One turn moves each row of this set onto another row. After a few examples, where does it send each row asked below?
duvog: [-16   1  -4 -12   1  -2  -7  20 -16  -6  -3  -1  -3  -1  -1 -16  -7   8
  -1]
Fumop: [  1   5  -4  12   2  -1  -7  -4  -2  32 -11   5  23  -5  13 -10 -14  17
  11]
pefo: [ 15  -6  -3  -5  13 -13  10   6  -2  -5  -3   0  10  -6  20   2   6  14
  13]
vobab: [  9  21   6   9   9 -12  -1  -6   0  -1  -9 -22  -8  -6  20   0 -10  -8
  10]
biza: [-1 -6  5  2 20 -1  8  8 -6 15 -4 10 -4 10 -6 -8 -4  4 -5]
Sanof: [ -3  11   0  -5  -3 -13   1  -4   1   8 -30  -4  18   4  15 -18  -3 -18
  -6]
foreg: [ 22  10   2 -16   2  -9  -7   4 -13  10   1   0   6  -5  20  -7 -34  14
  -6]
Magig: [ -4  21  -2  -2  -6  -6   5   1  -4  12 -26  -7  18   3  20 -22 -10 -15
  -6]
sava: [ 11  -5 -12  -7  -3  11  -1  -3 -12  -1 -11  10   2  13   7 -18  -3   8
 -10]
kun: [ 17   4 -14  -5  -4  16   2   0 -13  -1  -8   7   7  12   9 -19  -9   8
  -5]
Lutot: [ -2   2  -4 -15  -2 -13   3   0  -6  -2 -12 -19   7 -18  31 -10 -10  15
   1]
remek: [  4   0  -5  -5   4 -21 -20  -2  -1  -3 -29  10  18  14   8 -14  -4   3
  -2]
nomoz: [  6   7   6  19  13  -8 -21  -1 -13  -4  -4   8   7   2  10   8   5  -2
  -1]
gonop: [  1  16   7   9   7 -12  -2  -7  -4   4 -11 -20 -18  -7  21   0  -6  -4
   4]
sug: [ 12  26 -12   2  -1  -4 -11   9  -8   3 -20   1  25  11  16 -19 -21   5
   5]
sero: [ -1  13   3  23  10  -1 -17   2 -21   4  -1   6  -1   0  16   5   0   4
  -4]
bemub: [ -3  -5  -1  10   3  -7 -10  -9   0  30 -15   8  19  -4   9  -9  -6  17
   7]
lavip: [ -5  -1  -2 -16   6  -8 -10  18  -7 -15  -5   0  11   2  -7 -13  -5   0
   5]
sakor: [-11  15  14  21   7 -16 -11  -8  -5   9  -3   7   4   5  11   3 -27   5
  -5]
masi: [  6   1  -2   9   4  -7  -9  -7   4  26 -13   7  29  -4   8  -8 -10  12
  13]
Fofo: [12  1  5  1 22 -1  8  9  0  8 -1  8 11 10 -8 -7 -8 -3  5]
zap: [  6  11  10   6  10 -18  -4 -10   3  -3 -13 -18 -12  -6  17   2  -2  -9
   7]
faba: [ 4 -7 -5 -2 10 -8 11  8 -9  2 -3  0 -4 -7 24  0  6 22  6]
Lolob: [ 12  -4   4 -18   2 -15 -12  -2 -13  12  -4   6  -6  -4  18  -6 -25  17
 -13]
Diz: [-11   7   9  -2  -2 -21  -9 -12   4   5 -14 -11   6  -4  12 -11 -35  -2
 -11]
fek: [ 19  -2 -12  -9  -2  10  -1  -3  -7  -6  -9   9  11  14   4 -17  -4   3
  -5]
noled: [-11  11 -11   2  -4  -7 -13   5 -18  13 -25   6  -1  10  19 -20 -12  16
 -10]
zevu: [ -6  12  16  19  10 -21 -13 -10   0   4  -4   8   9   6   8   5 -23   0
  -3]
bup: [ 24  -3   6 -21   6 -20 -13  -2  -4   3  -3   5   9  -2  13  -4 -24   9
  -5]
kobi: [-11  12  -1  -3  -6  -9   2  -3  -6  14 -29  -4   9   3  19 -21  -4 -13
 -11]
Vanad: [ -4  13  -5 -12   2   1  -4  24 -13  -9   0  -5  11   0  -1 -17 -14   4
   7]
zisog: [  4   4  -5 -16  -1 -13   2  -1  -3  -6 -11 -20  14 -17  29  -9 -11  12
   6]
kos: [ 10  20   3  22  11  -1 -17   4 -16  -2   1   4  11   1  14   5  -4  -1
   3]
tuke: [ -9  12   9   0  -3 -18  -7 -10   3   6 -11 -12   9  -4  14 -11 -40  -2
  -9]
Baseg: [ -6   9   9  -2  -2 -21  -8 -12   6   3 -13 -12  12  -3  11 -10 -37  -6
  -8]
Gipod: [  0  -3  -3 -17   0 -17   1  -4  -2  -6 -13 -18  10 -17  28  -8  -6  13
   3]
Dobi: [  6  10   2   6  18   8  13  14  -9  17   2   5   2   8  -1 -10 -15   4
   1]
nimud: [ -4  20  14  21   8 -16 -11  -7  -2   5  -1   5  11   5  10   3 -30   1
  -1]
febek: [12  5 -7  0  9 -3 15 12 -9  1  2 -5  7 -7 25 -1 -2 19 13]

Lutot goes to zisog
kobi goes to Magig
And these:
biza goes to Dobi
Diz goes to tuke
Fumop goes to masi
Lolob goes to foreg
sava goes to kun
duvog goes to Vanad
kos goes to nomoz
febek goes to pefo
vobab goes to zap
nimud goes to zevu
remek goes to noled

One turn moves each row of this set onto another row. After a few examples, where does it send each row asked below?
bulus: [  4   8   1 -16 -21 -11  10 -20 -23  -3 -11  -3  -7  -2 -11  11]
zuv: [-14  13  -4 -12 -15  16 -21 -18 -10 -16  -8   9   8 -21  12  19]
dabob: [  8  19   8  -8 -25 -11 -14 -30 -22   8  -4   8  18   2 -23   8]
rit: [  5  15  10 -25 -11   4  16 -23 -30  -4  -4  14  -9  -4 -13  11]
sova: [ -6  20   5  -4 -21  27 -16 -15  -1  -3  -3  10  11 -28   4   6]
gepit: [ 17  16  20 -13 -10  -1  -7 -24 -21  10   0  18  20  -9 -22  17]
tumug: [ 16  11  14 -14 -19 -10   8 -24 -25   0   3   8   0 -14 -19  10]
Kifup: [-14  29   0 -28 -10   9   3 -29 -30   8 -11  18  -1   0  -8   5]
lon: [  0  17   1 -19 -16   1  -6 -30  -8   2 -20   5  -1  17 -10  16]
ruk: [ -4   4   1 -12 -16 -13 -10 -34  -6   1 -16  -7   0  -1 -10  14]
riva: [ -4  27  16 -23 -10   7  -3 -40 -17   7   1  20   1   2 -18   2]
gevi: [-10  26   6 -13 -12  19 -14 -17  -8  -5   4  20  11 -30  10  13]
Sekiv: [-12  11   6  -1 -20  25 -21 -15  -9 -11  -4   6  16 -24   0   5]
vep: [ -9  11   7  -2 -17   8 -21 -10  -9 -10   3   9  23 -26   4  12]
puban: [ -6  18  -2  -6 -22  28 -22 -21 -12 -12  -8  10  10 -27   4  12]

Sekiv goes to puban
Kifup goes to gepit
lon goes to riva
And these:
tumug goes to bulus
gevi goes to vep

One turn moves each row of this set onto another row. After a few examples, where does it send each row asked below?
pidiz: [  5 -18  -2 -10   4  -7 -11   3  -1   5   1 -10   0 -11  -3   6  -4  -3
  -4  -9   0  -4   5  -7   1   3   0 -23  -7   8 -35  -2  -9   4 -12  10
   2 -16   1  -3   2   1  14   6]
pulo: [ 16   5  -2  -3   2  -1   3  -6   0   7  -6  -8 -27  -9  -8   6  -8  -8
   1   7 -12 -21  14  -6   3   9  -1  -7  10  10  -1   2  -8  23 -11   7
   7 -17  -4  -1   0  11   7 -15]
Mosi: [ 12  -1 -11  -1  -7  -4   5   8   4   5   5   7   5 -12  11 -26   5   3
   1   5   5   4 -13   0  17   5   1  -2   4   1  33   9   8   9   2   3
   3  -6  -1  -4  -3   5   2  20]
zolet: [  5 -16  -7   3  12  -2   4   8  -6   0   2  -3  13  -7  -1   3   2   1
 -12  -9   2   3  -6   4  14  -1  -4  -7  -5  -5 -36 -15  -1  -5  -7   3
   8   1   4  -7   5   5   1  13]
bedal: [  1   3   5  -1  -4  -5  -2   3   4   0   6 -14   0 -15  14 -31   0  -1
   8  17   1  -3  -4   3  13   2   5 -11  11  16  24   6   3  11  -8  -4
  -5  -8   2   2  -9 -14   4  10]
les: [ 20  -5  11   9   6  -6  20 -18   1  -4  -5  -1 -22   6  -2   3 -12  -5
   7   5  -4 -11   5   3  18  -1  -3  13  10   4   7  -1   8  16   5   3
   2  -7  -7  -7   0   2   4 -12]
kov: [-15  -9  -3  -3   9 -10  13   7   7  -9   1  -9  18  -9   0 -14   0  -5
 -12  -8   6 -16  -5  -2  -7   1   5   3 -10   3  20 -11   7   7  16 -14
 -15 -13  -5  -1 -19  12  -1  18]
dopat: [ -4   6  -9 -21 -10  -7  -5  -5  13   9  -4   3  -7  16  -3   6 -15  -7
  -6   6  -2   9   0   7 -20  20  -9  -3   6  23  -2  -3  13  -4  12  19
  -3  -3   6  -9  -3 -10  -5  -5]
div: [ 18 -19   0   9   5  -6  16 -10  12  -6   2  -3 -19  10  -8 -12 -15 -10
  -2   1   6  16   5  11   1   8  -1 -15  -3  14 -14   1  -3   8   5 -14
   0   4   0  -9  -1  -7  11   7]
Bel: [ -4 -12  -2 -10   7  -4  18   4   6  -4  -3  -6   9 -13  11 -12   3   2
 -12  -1   9 -12   2   2  -9   5   1   4  -4   2  18 -15   7   6  24 -11
  -6 -15   2  -5 -20   9  -4  24]
val: [ -9  10  -6 -11  -5 -14   0   1  15  -1   4   2  -3  24  -9   3 -15  -8
  -8   3   0  15  -6  13 -14  12  -1   7   6  20  -1   0  18  -1   7  13
  -6  -2   0  -5 -10 -12  -6 -12]
boba: [  7  -8 -15  -5  -2  -8  -3   9   6  10   3  10  15 -12   5 -17   7   3
   3  -1   2  -4 -12  -8  12   2  -5   3  -5   2  30   9  11   9   7   3
   5  -2  -5  -9   6   7  -1  20]
lop: [-12  -1  -2   0   8  -4  13  11   0  -3   6 -15  16 -16   6 -16   5  -4
 -14 -12   3 -26  -7  -7 -14  -4   3   4  -2  -3   9 -10   2   0   7  -8
  -9 -18  -3  -3 -18   8   2  17]
buraf: [ -9  -7   0 -13   1  -7  10   0   3   0  -2 -17   3 -23  10 -15  -3   0
  -8   1   0 -23   1  -8 -16   9  -1 -10  -2   7  12 -12  -1   7  15  -6
 -15 -23   6  -5 -18   3   7  19]
Kot: [  3  -4   1  -3   5  -3   8  -1  -6   0  -8  -2  14  -7 -11   9  -5  -7
  -4   5  -4 -22  -3   3  25   2  -3  -1  -1   9  -3 -22  -1   4 -14   0
   1   8   1  -4  12  25 -15  -7]
zatu: [-10  14  -6  -2  -6   2  11   8  10   7  -3   9  13  17 -15  -1  -5   0
  -6  11  -5  13 -12   9 -15  12  -9   7  19   4 -12  -8   7  -5   4  11
  -4   2  12  -2  -8  -9  -8  -3]
Loma: [-16   8  -3 -13 -15  -7  -2   1   9   1   2   4  17  14 -16   1 -13  -6
  -6  -1  -3   6 -19  -4  -5  14   0  -6   9  11 -10  -2   8  -9  -5  25
 -21 -10   6   0  -6  -3  -1  -9]
turi: [ -1  -2   0  -8  -4 -12  -6   8   7  11  10 -12   9 -22  -1 -19   3   6
   6  15   0 -26  -4  -5  -6  -8  -5  -8   8  17  10  10   9  10  -9 -17
   0  -6   1  -9  -1 -16  -2   7]
vuk: [ 19 -16   3   1   7  -1   2  -8   4   4   2 -12 -23   3   7  -4  -9 -10
   2  -6   5   4  13   0  -8   5  -3 -15   0  11 -25   3  -6   1   0   5
   9 -11  -4  -8   0 -12  17   7]
Vema: [  3 -16  -9  -2   2  -9   5   9   3   1   1   0  13 -10 -24   0  -7  -1
 -11  -2   0   1  -7   0   3   5  -1 -26  -8   6 -31  -9 -11   8 -15  -7
  -3   0   5  -3   6  12   9   8]
Tikob: [  1   0  -3   4  -9   5  16   1  13   4   4  -6   2  12 -18  36   2  -4
  -9  -1  -6   8   7   1  -8   1   2 -13  15   0  21  -8   6  -7 -11  -3
   1  -2  -4   4   8  -9  21  -4]
Dif: [ 16  -7  10  14   7  -2  24 -13  -1  -4  -8   2  -3   9  -8   1 -12  -7
   8   5  -2 -12  -2   4  21  -4  -8  17   7   5   7 -12   5   7   3  -2
   4   9  -6  -9   9   9  -4  -5]
Lale: [ -2   1  -1  -4  -8   0   7   2   4   7  -3 -12   5   2  -5  40  -2   3
 -10   4 -11   9   8   4  -4   1  -3 -12  12   6  16 -23   6  -7  -9   8
   7  -1   3   3  11 -10  24   0]
debik: [ -2  -2  -1  -4 -10  -3  10   2  11   2  -1  -7   4   7 -16  40  -3   1
 -10   4  -7  13   8   6  -5   3   4 -16  11   7  21 -15   6  -2 -12   2
   0  -3  -2   7   7  -7  23  -4]
Pupop: [  4   3  -3   4  -2  -1  -1   5   2   2   2  -8   3  -9  17 -32   1  -4
   8  10   1   5  -8   0  16   4   1  -4   4   9  33   4   1   7  -1   5
   2  -4  -2   1  -4  -5   5  18]
Nekep: [-10   0  -6  -1   2  -2  16   8   2   2  -1 -14  12 -20  -1 -22  -1  -4
 -10  -1  -2 -25  -5 -10 -22   4  -3  -6   0   3  12 -13  -7   5   8 -14
 -12 -13   5  -5 -15   9   5  20]
pidid: [-16   5  -3 -13  -7   2   0   2   6   4  -8   8  19  14 -12   5  -4   0
  -3   9  -6  10 -12   1  -5  16  -8  -1  13   6 -14  -9   7  -7   7  20
 -14  -6  14   0  -5  -7  -9  -2]
bobit: [  7 -17  -6  14  10  -8  18   4   5 -10   6   3   8   6 -13  -8  -7  -5
 -12  -6   5  16 -11  13  16  -1   2  -6  -7   2 -20  -9   0   2  -4 -11
   0  12   0  -8   2   4   3   9]
zega: [ -1  -1  -4   1  -4  10  11  -3   9   5   1  -9   3   9  -8  40   5  -2
  -6  -2 -11   5  11  -2  -4   2  -4 -11  13  -3  16 -11  10 -13  -3   1
  -1   0   1   0  13 -13  18  -2]
Gotir: [ 14  -7   7   3   5  -1  23  -6  -6  -1  -5   3   6  -3  -7   8  -5  -1
  -2   6   2 -18  -5   9  26  -2  -4  11  10   2  -2 -20   8   0  -7  -2
   4   8   2  -9   8  16 -14  -5]
fimat: [ 10 -14  -2   2  -1 -11   2  -1   9   1   5 -10 -12  -1 -17  -7 -16 -11
  -3  -5   2   1   3  -5  -9   5   2 -28  -5  17 -23   6 -14  11 -14  -3
  -1 -10  -5  -4   1   0  21   2]
Perur: [ -7   0  -3   2  -4  -2   8  -2   5   1   4 -16   4   5  -6  39  -2  -1
 -10  -3 -14   4   3  -1   1   0  -4  -9  10   2  15 -18  13 -14  -9   5
  -3   2   0  -2  13 -15  23  -5]
zop: [  1  13 -11 -14 -19   0   3  -1  10  13   1   3  -3  13 -10  -2 -15  -6
  -8   3  -2   3 -11   0 -28  20  -9  -9  14  21  -5  -4   3  -9  -1  20
  -3  -3   8 -11  -1  -4   0  -4]
Par: [  0  -5  -3   2   4  -3  24   5   6  -2  -3  -8   3  -8   8 -24  -5  -4
  -9  -1   7 -11  -2   2 -20   4  -2   4  -2   7  25 -16  -2   6  18 -12
  -2  -9  -1  -6 -16   9   5  26]
Begog: [ -6   0   5  -4   0  -7 -11   4   5   6   2 -18   6 -17  10 -26   0  -2
  13  19  -3 -17   0  -3   1  -2  -4 -10   8  22  17   5   2  10  -6 -10
  -3  -4   2  -2  -1 -20   1   9]
tili: [ 16  -3   5   6   6  -5   9 -16   4   1 -12  -5 -27   3  -9   2 -14 -11
  11   8 -12 -13  13  -5   7   7  -6   1   6  11   8   3  -3  24   4   4
   3 -11  -7  -3   2   4   9 -11]
fos: [-10  -6   2  -5   2 -16  11  -1   6  -8   0 -20   1 -14   7 -20 -12  -7
  -7  -4   1 -16  -2  -6 -14   5   4  -6  -9  14  22 -10   1  10  13  -6
 -17 -19  -4  -2 -19   5  13  15]
Riz: [  3   3  -2  -8   2  -5  -1   3  -7   2  -1  -8   4 -15 -11  11  -4  -7
  -9   2  -6 -28  -1  -1  18   3   4  -7   3   9  -7 -15  -3   9 -25   5
   4  -7  -2  -2   5  25  -7 -14]
luteb: [ -3   4  -4   3 -10  -5  17   2   7   2   3 -13   4   4 -13  34  -5   1
 -13   2 -12   8   1   4  -4  -1  -1 -13  14   4  17 -20   7  -8 -15   0
   0   4   3  -1  12 -10  26  -5]
Lom: [ 13 -21   1   6  15  -4   9  -7   2  -8   2  -4  -8   8  10  -1  -4  -5
  -4  -8   7  16   4  13  15   2  -1  -1  -5   2 -22  -6   8  -3   9  -1
   5   2   0 -11  -1  -9   2  10]
murog: [ -8  14  -5 -10 -16  -1  -1   2   5  10   5  -2   7  15  -9  -1 -14 -10
  -6  -7  -3   1 -17  -7 -20  12  -6  -4  12  14  -9  -1   3 -15  -8  30
  -7  -9   2  -5  -1  -3   3  -6]
Kerum: [ -2  -1   3   0   3 -10  17   3   1  -4   4 -18  -3 -11  17 -23  -6  -5
 -10  -9   8 -15  -3  -2 -17  -1   5   6  -1   7  20 -11   2   3  13   0
  -4 -19  -7  -5 -21   3  12  19]
Vur: [ -3  -6  -7  -7   1 -14 -10  11   6  14   8  -4  18 -17  -3 -13   6   2
   6   3   0 -26  -9 -11  -6 -10  -8   1  -2  12  13  11  12  10  -3 -11
   3  -1  -6 -11   7  -6  -2  11]
rof: [  5  -9 -13 -10  -3 -16  -3  10   8  10  12   7  16 -17  -4 -12   6   8
   0  -1   4 -19 -14  -9   5  -4  -3   2  -3   5  20  14  18  11   1  -7
   2  -6  -6 -13   4   3  -2  13]
tib: [  5   8  -6  -2   4  -2  -4   1  -4   7  -6 -11  -9 -11 -14   5  -8 -13
  -3   4 -14 -26   7  -9   5   6  -1 -11   1  13  -3  -7 -13  17 -21   5
   7  -8  -7   2   6  21   3 -14]
gem: [ -2  -2   0  -1  -4   3   6   2   8   4   1 -10   4  12  -8  41   3  -3
  -6  -3  -6  10  12   1  -4  -1   3  -9  10   2  19 -12   8  -9 -10   7
   4  -7  -6   7   8  -9  22  -3]
Nafa: [ -4  -2  -5   1  -8   1  15  -3  11  -2   3 -10   3   7 -16  38  -2  -1
 -10   0 -12   5   4   0   1   3  -1 -15  13   2  18 -12  13  -9  -7  -5
  -9   4   3  -2  11 -13  20  -7]
Kuvi: [-11  16  -5   1   0  -5   3   7   9   3   1   1   4  24  -6  -2  -7  -7
  -6   1  -3  13 -10  10 -17   5  -4  16  14   9  -9  -4  13  -8   5  17
   2   2   1  -4  -8 -14  -6  -7]

murog goes to zop
Gotir goes to Kot
And these:
luteb goes to Lale
Mosi goes to boba
fos goes to Kerum
fimat goes to vuk

